Named moves (each a turn or a mirror), then the moves between two rows, first move first; the first pair answered
move M:
[ -6.9   3.0  32.1 -11.6   8.2 -15.7  -7.8  -0.1]  ->  [ -3.7  21.4  20.1 -17.5  -1.1   1.9  -5.0  -9.4]
[ 33.0  -0.1  -1.9  25.9 -19.2 -11.5  -3.5 -20.6]  ->  [ 33.4 -10.1  -2.2  26.5 -15.0 -19.4  -2.9 -19.9]
[  7.5  28.8 -26.8   2.9  -3.3  14.9   7.1 -18.3]  ->  [  3.1 -26.2  -3.8  14.5  23.1 -26.1   5.6  16.0]
move Y:
[ 13.8 -25.7 -12.3   5.7  -0.9  -9.7  12.7  17.0]  ->  [  3.8 -14.5   4.4  12.1   9.4 -34.8  -2.8  -1.3]
[-14.3   2.0   2.6 -14.8   1.1  15.4  -0.4   6.0]  ->  [-22.5   7.7  15.4 -14.7   3.7   9.8  -3.0  -4.1]
[-22.2  19.6  -1.1   1.7  19.3 -25.4  -8.4 -28.0]  ->  [  0.0  -1.9 -44.4 -13.4  -8.2  21.2  15.1  11.8]
move U:
[ 32.1  -0.6 -30.5  15.6 -22.9  -5.0   8.5   7.9]  ->  [  8.5  21.3 -26.4  22.8 -10.4 -21.2   9.6 -18.8]
[  0.9 -31.2   4.4 -16.8  -7.5   8.1  -2.7  36.5]  ->  [ 30.7  -9.2 -12.6  -2.8 -31.9  21.4   2.4  14.5]
[ 26.2 -32.3  30.4   1.5 -11.2  12.8 -10.7  24.1]  ->  [ 41.4  -2.9  18.0  15.7 -26.3   6.7 -11.8 -11.9]
Now pairs of rows:
Between the rows of a pair lie 2 to 4 moves.
[ -8.6  30.9   6.6 -21.8 -14.0  42.5  -8.1 -14.5]  ->  [  7.4   9.6  42.1   3.4 -14.6  -0.8 -27.2 -30.9]
M U M Y
[-18.0 -36.1   3.7  -7.1  15.4 -15.8   8.2  42.3]  ->  [ 22.3   7.8 -15.2  -8.7 -31.0  42.8   8.2  13.1]
Y U M
[-33.1   1.7   0.9 -40.6   9.5  35.1  10.2  18.7]  ->  [ -7.1 -27.9  22.2 -26.9   0.1  32.3   2.8  32.0]
M Y U
[  9.3   5.4 -43.3  19.2  -8.1  26.1  27.3   6.6]  ->  [-27.1 -16.1  13.7  27.4  34.6 -27.9  -2.8   8.9]
Y M U
[ 29.7 -26.4 -30.0   5.2 -17.4   9.7  19.8  29.3]  ->  [-11.0 -21.1 -15.2  14.8  20.1 -47.7  17.3  16.7]
U U M U
[  6.1 -20.5 -19.3  -9.1  11.8  -0.8  21.5  36.7]  ->  [  7.5 -18.7 -18.6  -4.7  20.2 -20.3  23.4  30.7]
M U M
[ -4.9 -15.6  20.2   6.1  20.8 -29.2   4.3  18.7]  ->  [ 40.4   1.9  -0.4   7.0 -16.7  10.8   5.8   4.2]
U U M
[ 11.7   9.8 -34.8   9.0 -10.4  -1.8  20.5 -10.0]  ->  [ -6.1 -14.5  -3.1   9.3  22.5 -29.2   7.5   7.7]
Y M U
[  3.1  12.6 -17.4  -0.3  -8.5  43.1  18.3  13.7]  ->  [-10.3  30.2  -9.6  26.9  11.8 -19.3  17.9 -20.0]
M U U U
[  1.4 -20.3  12.8  11.5  -2.0 -16.1  -1.5  -4.1]  ->  [-17.2 -21.2  15.3   2.6   3.0  -7.5  -0.8   6.9]
M U M U
[ -1.6 -17.3  -4.1 -13.8  -4.4  28.7  -6.3  31.0]  ->  [-18.8  -4.7   9.5 -24.3  -0.9  30.1 -13.2  17.8]
Y M U Y
[-22.3   2.0 -14.6 -30.7   5.0  39.8   6.3  19.5]  ->  [-26.2 -27.9  26.7  -2.4  29.6 -20.6  -6.5  16.0]
U M Y
[-13.0  13.9  18.3   4.0  10.6 -12.4 -12.4 -28.1]  ->  [-12.3  26.2 -27.4  -5.5  -2.1  14.3  10.0 -13.4]
Y U U Y
[  0.1  23.1  11.3 -27.6 -16.7  50.4  -5.9  -4.7]  ->  [  4.3 -32.5  16.8 -20.0  -1.7  33.0  -1.2  34.1]
Y M Y
[-37.6 -20.6  35.6 -17.1  17.2   6.8 -25.6   4.1]  ->  [-14.1  28.6  -8.3 -14.8 -17.4  39.7  -5.5 -27.1]
Y M U U
[ 29.8  -0.3   0.4  26.6 -18.4  -9.0 -21.2 -32.1]  ->  [-26.0  26.6  -3.2  14.9  12.4 -21.8 -17.1 -36.3]
Y U U M
